[157 121  72 134 169 137] = D
[112 111  74  99 105 106] = F
[148  97  66 102 148 111] = Y
[157 121 148  97 143 111] = J
[157 121  72  97 143 111] = R
[112 111  74  89 127 166] = C
tags:
[127] -> j571
[128] -> j72
[105] -> j198
[112] -> j717
[142] -> j868
[143] -> j863
key C 5: 
j571
find: [112 111  74  99 105 106]
F
find: [157 121  72  97 143 111]
R
find: [157 121 148  97 143 111]
J

[ 63 131 128 128]  N
[100 131 126 123]  W
[141 130 127 128]  B
[140 123 129 128]  P
[100 131 126 136]  M
[181 126 129 131]  X
key -> tag
[141] -> j597
[131] -> j721
[126] -> j929
[181] -> j669
[140] -> j925
[182] -> j582
[132] -> j845
key X 1: 
j669
find: [140 123 129 128]
P
find: [100 131 126 123]
W
find: [141 130 127 128]
B

[101 107 107  93 151  65 115 123] = zali
[140 147 120 172 113 149 134 101] = gazo
[104 117 116 129 124  79  78 115] = riva
[148 140 155 124 166 161 167 176] = Liv
[118 163 135 169  92 135 108  96] = Pova
[124 160  79 153 179 119 156 130] = Mupu
[147 141 155 124 166 161 167 176] = Gol
[118  99  96 112 133 100  97 128] = zan
[124 160  80 153 180 118 156 130] = Zif
[152 101 112 169  91 142 113  77] = lumip
[149 100 127 127 142 153 109 167] = Sekot
[118  98  97 112 134 100  98 127] = pes
tags:
[176] -> j25
[128] -> j176
[123] -> j449
[101] -> j451
[134] -> j133
[102] -> j120
[122] -> j884
[100] -> j91
[172] -> j853
key gazo 8: 
j451
find: [101 107 107  93 151  65 115 123]
zali

[ 81 207 113  73 184  80 100 195  82 103 190 100 146 194 122 110 119 132
 112 157 116 116 121 107 165 126 110 188 105 126 144 101 128 153 112 110
 176 121 118 176 119 119 152 105 123 154 105 137 115] = Dobab
[ 81 207 110  73 184  80 100 195  82 103 190 100 146 113 122 110 119 132
 112 157 116 116 121 107 165 126 110 188 105 126 144 101 128 141 112 110
 176 121 118 138 114 119 152 105 123 154 105 137 115] = Nebev
[113  76 184  78 102 192  84 110 190  92 145 109 120 106 121 131 106 153
 116 118 124 106 166 124 110 188 108 131 144 107 132 136 111 107 183 119
 118 138 113 118 142 106 125 154 106 137 118 130 103] = Luti
[116  75 204 109  79 180  82 109 191  89 110 192  96 148 115 122 107 120
 134 112 157 113 115 121 108 155 122 109 189 108 131 144 108 136 134 112
 110 179 119 118 138 110 117 148 106 126 155 105 137] = pamev
[158 115  74 205 103  78 181  81 108 192  86 109 191  96 147 116 120 113
 121 134 112 159 113 116 121 103 155 126 109 194 105 131 142  98 129 137
 112 117 177 119 119 140 110 119 149 102 127 155 104] = dovan
[138 117  88 157 107  78 203 111  75 181  84 108 193  90 115 195 104 156
 115 122 113 119 131 108 153 116 116 123 101 155 126 109 195 102 128 146
 102 131 135 114 115 178 117 118 143 107 119 149 103] = Riden
tags:
[119] -> j365
[107] -> j424
[120] -> j633
[111] -> j779
[104] -> j752
[103] -> j311
[106] -> j327
key Riden 17: 
j752
find: [138 117  88 157 107  78 203 111  75 181  84 108 193  90 115 195 104 156
 115 122 113 119 131 108 153 116 116 123 101 155 126 109 195 102 128 146
 102 131 135 114 115 178 117 118 143 107 119 149 103]
Riden
find: [158 115  74 205 103  78 181  81 108 192  86 109 191  96 147 116 120 113
 121 134 112 159 113 116 121 103 155 126 109 194 105 131 142  98 129 137
 112 117 177 119 119 140 110 119 149 102 127 155 104]
dovan
find: [116  75 204 109  79 180  82 109 191  89 110 192  96 148 115 122 107 120
 134 112 157 113 115 121 108 155 122 109 189 108 131 144 108 136 134 112
 110 179 119 118 138 110 117 148 106 126 155 105 137]
pamev
find: [ 81 207 113  73 184  80 100 195  82 103 190 100 146 194 122 110 119 132
 112 157 116 116 121 107 165 126 110 188 105 126 144 101 128 153 112 110
 176 121 118 176 119 119 152 105 123 154 105 137 115]
Dobab

[150 102  76 105 117] : tev
[150 104  98  97 121] : Moz
[150 104  98  97 120] : zin
[152 104  79 108 109] : rem
[100 135  62 121 161] : zav
key -> tag
[118] -> j285
[105] -> j41
[135] -> j994
[101] -> j511
[117] -> j818
[102] -> j445
key tev 2: 
j445
find: [150 102  76 105 117]
tev
find: [152 104  79 108 109]
rem

